[[129 136 123]
 [125 123 118]
 [127 107 153]
 [128 115 112]]
:
[[129 125 127 128]
 [136 123 107 115]
 [123 118 153 112]]

[[139 137 116]
 [139 132 147]
 [109 112 128]
 [134 134 149]
 [138 136 117]
 [148 144 127]]
:
[[139 139 109 134 138 148]
 [137 132 112 134 136 144]
 [116 147 128 149 117 127]]

[[149 126 111 105 128 113 124 121 124]
 [121 127 101 126 127 133 133 124 148]]
:
[[149 121]
 [126 127]
 [111 101]
 [105 126]
 [128 127]
 [113 133]
 [124 133]
 [121 124]
 [124 148]]

[[125 126 126 136 133 139 131 129 133]
 [123 118 126 131 129 116 136 132 134]
 [128 132 128 117 136 137 123 129 134]
 [131 123 129 132 128 138 129 133 122]
 [126 136 131 117 122 125 123 128 134]
 [129 122 130 113 133 122 123 129 121]
 [125 124 128 128 125 132 122 129 125]
 [123 129 129 124 128 141 126 122 132]
 [129 134 126 130 126 150 121 128 125]
 [130 120 127 123 126 118 131 128 129]]
:
[[125 123 128 131 126 129 125 123 129 130]
 [126 118 132 123 136 122 124 129 134 120]
 [126 126 128 129 131 130 128 129 126 127]
 [136 131 117 132 117 113 128 124 130 123]
 [133 129 136 128 122 133 125 128 126 126]
 [139 116 137 138 125 122 132 141 150 118]
 [131 136 123 129 123 123 122 126 121 131]
 [129 132 129 133 128 129 129 122 128 128]
 [133 134 134 122 134 121 125 132 125 129]]

[[129 119]
 [112 108]
 [133 109]
 [100 139]
 [149 147]
 [131 104]
 [116 149]
 [120 105]
 [133 108]
 [131 129]
 [148 135]]
:
[[129 112 133 100 149 131 116 120 133 131 148]
 [119 108 109 139 147 104 149 105 108 129 135]]

[[142 120 116]
 [139 145 138]
 [144 130 134]
 [131 124 123]
 [124 108 110]
 [130 133 137]
 [130 151 151]
 [121 113 118]
 [145 136 132]]
:
[[142 139 144 131 124 130 130 121 145]
 [120 145 130 124 108 133 151 113 136]
 [116 138 134 123 110 137 151 118 132]]
---
[[146 116 148 142 108 129 145 139]
 [115 117 122 140 136 141 135 132]
 [140 131 145 124 126 120 127 136]
 [121 143 119 113 138 105 118 108]
 [142 138 129 115 126 142 121 121]
 [112 122 128 134 122 131 144 129]]
:
[[139 132 136 108 121 129]
 [145 135 127 118 121 144]
 [129 141 120 105 142 131]
 [108 136 126 138 126 122]
 [142 140 124 113 115 134]
 [148 122 145 119 129 128]
 [116 117 131 143 138 122]
 [146 115 140 121 142 112]]

[[140 116 131 118 130 137 127 133]
 [149 126 133 128 146 147 133 139]
 [150 131 127 129 139 148 136 131]
 [124 157 132 155 154 129 135 133]]
:
[[133 139 131 133]
 [127 133 136 135]
 [137 147 148 129]
 [130 146 139 154]
 [118 128 129 155]
 [131 133 127 132]
 [116 126 131 157]
 [140 149 150 124]]

[[128 136 123 131 115 131 116 149 131 130 129 126]
 [129 126 126 124 134 123 123 129 131 125 127 130]
 [127 136 126 128 127 122 149 126 136 129 130 126]
 [126 134 122 128 114 121 112 130 114 126 130 127]
 [127 119 130 126 138 124 127 118 127 118 129 129]
 [127 104 129 123 129 124 139 119 136 127 130 121]
 [129 129 132 131 129 123 136 113 130 127 127 124]
 [128 135 127 130 126 133 134 137 122 132 129 122]]
:
[[126 130 126 127 129 121 124 122]
 [129 127 130 130 129 130 127 129]
 [130 125 129 126 118 127 127 132]
 [131 131 136 114 127 136 130 122]
 [149 129 126 130 118 119 113 137]
 [116 123 149 112 127 139 136 134]
 [131 123 122 121 124 124 123 133]
 [115 134 127 114 138 129 129 126]
 [131 124 128 128 126 123 131 130]
 [123 126 126 122 130 129 132 127]
 [136 126 136 134 119 104 129 135]
 [128 129 127 126 127 127 129 128]]

[[140 115 113 139 123 135 124 129 108 131 146]
 [136 129 133 143 140 115 127 147 121 117 132]
 [135 147 140 113 135 143 151 122 154 142 125]
 [102 140 153 145 138 116 129 134 124 137  98]]
:
[[146 132 125  98]
 [131 117 142 137]
 [108 121 154 124]
 [129 147 122 134]
 [124 127 151 129]
 [135 115 143 116]
 [123 140 135 138]
 [139 143 113 145]
 [113 133 140 153]
 [115 129 147 140]
 [140 136 135 102]]

[[116 113 121 108 120 121 116 141 140 112]
 [125 143 124 130 136 142 121 108 139 127]
 [137 142 109 131 137 153 126 102 140 124]
 [126 126 111 113 126 140 124 117 143 114]
 [137 146 115 138 142 152 123 100 136 129]
 [119 130 122 109 111 136 112 116 146 118]
 [132 138 118 127 140 142 120 109 135 124]]
:
[[112 127 124 114 129 118 124]
 [140 139 140 143 136 146 135]
 [141 108 102 117 100 116 109]
 [116 121 126 124 123 112 120]
 [121 142 153 140 152 136 142]
 [120 136 137 126 142 111 140]
 [108 130 131 113 138 109 127]
 [121 124 109 111 115 122 118]
 [113 143 142 126 146 130 138]
 [116 125 137 126 137 119 132]]

[[108 133]
 [111 105]]
:
[[133 105]
 [108 111]]
---
[[109 136 120 123 119 126]
 [107 137 121 124 118 127]
 [114 126 127 122 125 136]]
:
[[114 126 127 122 125 136]
 [107 137 121 124 118 127]
 [109 136 120 123 119 126]]

[[121 114  99 145 131 123 154]
 [121 118 114 144 137 135 151]
 [129 131 143 118 117 136 130]
 [134 136 153 117 119 142 127]
 [127 130 147 121 123 137 129]
 [133 134 150 116 115 140 130]]
:
[[134 136 153 117 119 142 127]
 [133 134 150 116 115 140 130]
 [127 130 147 121 123 137 129]
 [129 131 143 118 117 136 130]
 [121 118 114 144 137 135 151]
 [121 114  99 145 131 123 154]]

[[127 145 116 133 129 115 120 135 129 131 137]
 [137 128 118 115 134 131 146 156 119 140 137]
 [127 120 134 130 128 135 135 135 131 132 137]
 [127 135 132 130 129 131 131 137 130 137 137]
 [131 131 124 130 129 131 136 128 123 133 132]]
:
[[127 120 134 130 128 135 135 135 131 132 137]
 [127 135 132 130 129 131 131 137 130 137 137]
 [131 131 124 130 129 131 136 128 123 133 132]
 [137 128 118 115 134 131 146 156 119 140 137]
 [127 145 116 133 129 115 120 135 129 131 137]]

[[131 132 142 128 130 145 126 157 117 138 139 144]
 [129 131 131 131 129 134 126 131 124 132 133 125]
 [128 131 129 129 129 135 126 138 120 131 133 126]
 [127 131 132 129 130 134 125 132 125 129 130 125]]
:
[[131 132 142 128 130 145 126 157 117 138 139 144]
 [127 131 132 129 130 134 125 132 125 129 130 125]
 [129 131 131 131 129 134 126 131 124 132 133 125]
 [128 131 129 129 129 135 126 138 120 131 133 126]]

[[114 124 126 123 142 143 107 110 127]
 [121 114 142 141 142 108 129 114 133]
 [120 124 109 117 108 135 136 133 119]
 [108 121 124 133 118 132 109 148 117]
 [136 112 111 141 146 126 144 144 144]
 [129 125 149 123 116 122 138 118 109]
 [116 136 115 135 138 131 119 117 109]]
:
[[129 125 149 123 116 122 138 118 109]
 [121 114 142 141 142 108 129 114 133]
 [114 124 126 123 142 143 107 110 127]
 [108 121 124 133 118 132 109 148 117]
 [116 136 115 135 138 131 119 117 109]
 [136 112 111 141 146 126 144 144 144]
 [120 124 109 117 108 135 136 133 119]]

[[139 117 140 150 135 145 132 130 128 104 135 146 152 139]
 [127 124 127 124 113 122 137 120 123 141 110 113 114 113]
 [144 121 135 128 131 116 123 153 149 127 133 116 121 118]
 [151 110 142 146 132 128 129 148 145 107 132 127 137 122]
 [140 114 133 128 122 117 124 142 139 122 123 115 119 115]]
:
[[151 110 142 146 132 128 129 148 145 107 132 127 137 122]
 [139 117 140 150 135 145 132 130 128 104 135 146 152 139]
 [144 121 135 128 131 116 123 153 149 127 133 116 121 118]
 [140 114 133 128 122 117 124 142 139 122 123 115 119 115]
 [127 124 127 124 113 122 137 120 123 141 110 113 114 113]]
